In the data rows, 500 means zero.
Here are some numbered points:
486:513:368:556:424:644:601:558:601:439:418:400:157:529:344:472:494:827:605:450:420:374:812:449:644:715:511:341:783:540:374:448 0
518:499:403:726:416:649:428:681:657:444:457:522:268:320:637:362:513:516:534:443:431:449:447:404:334:430:628:558:870:550:556:451 1
516:558:502:495:389:704:538:486:398:533:528:383:436:505:365:492:579:742:623:436:479:398:876:509:562:562:650:423:701:529:458:436 2
350:527:730:550:515:739:535:570:597:454:483:546:474:394:669:277:580:468:616:456:427:440:283:427:403:377:524:435:544:393:522:549 3
462:213:570:411:646:614:496:373:434:391:696:305:244:795:555:648:639:547:439:419:520:560:813:381:446:621:532:582:375:590:553:359 4
572:344:653:409:611:776:293:773:550:479:689:520:499:434:732:535:446:513:575:596:492:539:529:497:415:380:495:592:589:699:293:432 5
427:703:590:591:421:468:546:362:266:571:582:512:526:410:519:563:479:543:484:523:607:391:467:354:412:517:557:405:427:663:477:444 6
503:454:716:413:768:623:355:652:425:488:491:537:509:424:635:544:464:527:585:596:451:595:569:437:290:358:417:629:525:599:394:533 7
554:429:502:588:529:360:290:571:739:654:492:355:193:416:555:444:445:485:427:579:379:615:368:641:591:420:686:567:403:315:477:651 8
421:598:760:551:487:684:472:572:650:561:506:561:689:287:530:501:411:481:630:423:647:514:308:524:338:416:389:614:511:596:377:483 9
423:654:518:754:402:663:379:396:371:586:501:431:454:408:563:326:595:303:693:469:345:542:359:515:420:481:452:271:393:326:683:569 10
570:568:662:613:549:532:417:635:568:623:459:595:542:359:602:255:564:356:478:491:471:311:433:371:241:393:561:696:459:709:583:393 11
389:207:634:700:445:651:694:676:357:414:514:622:318:519:403:632:427:598:719:439:557:566:197:586:531:472:417:325:449:302:533:500 12
359:270:716:536:733:644:615:281:478:587:604:383:347:588:614:338:686:601:600:197:281:551:549:524:430:689:606:408:319:330:518:537 13
468:244:645:558:613:612:586:225:521:496:529:428:367:730:475:418:641:614:572:295:463:425:381:506:433:631:560:547:292:466:530:495 14
519:523:639:585:503:556:470:697:586:487:520:572:485:516:633:365:467:329:545:615:274:291:329:477:280:465:549:615:443:725:528:464 15
544:355:602:542:510:285:619:760:387:253:541:815:299:524:211:550:410:518:501:435:449:488:376:455:416:508:479:485:394:609:629:432 16
404:610:553:624:469:432:321:474:268:509:656:546:556:473:470:272:471:295:538:757:439:409:430:357:333:495:560:417:420:633:542:435 17
446:544:556:691:579:395:390:444:359:556:576:543:578:521:489:331:357:332:576:675:358:322:518:332:490:544:574:466:243:647:653:521 18
481:425:606:694:452:688:399:361:459:439:543:552:570:358:673:345:578:274:722:491:402:515:315:461:453:483:578:313:443:434:560:620 19
296:580:655:708:459:646:338:243:350:521:475:498:531:447:619:444:612:427:656:599:369:605:362:365:397:611:497:339:438:361:524:617 20
Which two points above are nearest to each new point by angle? Their numbers follow each, nearest first.
510:319:659:553:472:714:640:517:368:458:469:519:428:475:473:573:521:599:779:351:369:551:257:664:545:474:451:347:524:300:650:403 12 13
442:681:621:678:494:254:556:538:520:473:452:487:368:338:466:519:434:470:524:479:482:636:327:609:676:588:699:551:520:560:626:510 8 16
526:573:633:407:588:392:285:638:485:387:646:485:387:528:518:565:575:396:608:541:452:818:474:620:384:492:527:648:524:545:608:512 7 5
717:298:423:279:439:424:555:503:532:623:496:477:540:610:475:315:417:411:359:523:419:580:366:516:583:440:733:586:232:214:438:447 8 14
619:746:494:344:434:267:711:324:429:525:408:582:681:382:402:444:420:427:402:548:681:588:353:556:650:382:725:453:345:367:451:376 6 17
545:399:643:460:500:492:646:477:289:552:506:436:639:420:337:701:516:568:519:358:595:602:326:600:446:506:159:319:550:407:462:413 12 9
613:530:256:269:430:517:562:430:559:662:534:415:517:566:338:476:398:399:376:735:413:485:386:385:740:417:688:607:144:142:442:506 8 18
617:359:258:505:447:296:518:677:710:419:504:512:373:574:505:561:300:410:454:710:368:556:486:428:538:619:654:764:340:474:456:572 8 16
703:365:243:273:510:410:451:553:534:503:436:489:478:643:356:443:427:425:407:682:494:566:378:478:645:373:774:561:306:230:426:448 8 16
563:381:369:605:481:672:312:811:549:505:495:542:280:398:552:323:526:594:497:432:517:535:567:426:369:424:538:585:805:513:527:476 1 5
483:681:487:331:600:554:582:376:412:608:361:579:811:351:344:450:430:286:470:556:643:624:351:432:500:527:406:611:300:259:442:312 9 20
721:489:295:257:299:442:486:462:437:622:354:450:513:499:485:373:386:359:368:730:367:549:339:528:636:319:645:551:234:234:426:502 8 18
411:353:632:439:512:251:575:732:368:422:573:678:444:547:269:511:436:552:520:373:446:360:420:530:446:578:369:477:417:605:637:436 16 12
504:662:515:476:390:531:467:327:450:464:404:498:426:464:506:515:628:533:436:385:510:190:690:503:647:403:564:522:571:435:361:601 2 0
499:500:464:523:409:336:336:639:774:539:511:412:248:496:642:493:503:471:360:496:336:575:423:564:575:462:842:461:450:373:638:619 8 1
524:640:336:481:498:567:438:343:642:357:516:475:674:386:461:618:538:270:432:428:623:235:488:508:469:467:264:530:584:503:528:584 9 19
585:643:675:539:443:204:416:528:527:552:350:620:442:413:474:508:535:516:540:318:663:627:420:624:691:483:685:475:584:614:613:617 8 16
628:429:476:674:504:382:324:592:754:688:373:440:175:510:494:423:466:519:406:525:441:559:378:457:628:527:730:481:366:305:543:483 8 1
570:539:503:491:262:416:604:700:418:402:491:639:538:658:656:763:451:541:518:486:484:474:489:463:520:216:350:407:701:669:636:712 16 12
543:389:571:593:398:352:591:726:352:384:558:645:398:553:374:544:459:503:463:491:538:531:513:547:420:510:475:436:457:588:648:235 16 12
479:396:634:476:461:357:560:673:277:374:589:632:603:517:395:618:545:555:500:419:379:368:405:510:482:478:284:465:511:549:634:314 16 12
672:430:465:617:391:300:358:619:796:596:479:537:213:466:552:513:572:333:396:638:328:574:364:586:666:424:668:666:416:310:528:572 8 1
540:619:510:493:512:491:708:353:496:578:345:507:784:541:521:605:531:505:392:431:739:464:447:676:614:480:520:306:390:444:491:372 6 9
609:508:365:546:459:426:331:631:801:520:408:404:216:520:484:598:410:515:385:589:295:531:424:595:616:554:807:577:544:339:523:633 8 1
418:552:464:349:632:423:547:463:648:379:510:503:781:394:450:364:364:478:531:572:633:733:391:645:441:635:353:688:403:551:430:516 9 7
486:690:502:481:544:413:657:552:506:434:509:673:700:370:519:500:281:484:516:548:714:633:484:683:512:591:309:720:441:522:452:512 9 7
464:592:655:496:387:351:496:244:239:504:520:438:449:381:585:554:485:414:455:638:608:596:513:345:600:493:540:504:483:639:598:580 6 17
482:314:311:367:443:497:468:589:474:565:447:498:407:257:435:329:409:441:599:388:447:655:591:430:601:371:494:545:624:377:491:365 1 0
483:105:345:509:549:523:322:401:505:547:461:236:135:627:450:523:536:646:502:264:449:431:915:514:498:759:612:667:526:590:705:422 4 0
590:472:490:531:492:259:460:609:790:603:458:460:386:424:464:641:467:535:343:502:330:606:403:494:730:467:653:563:354:415:568:554 8 16
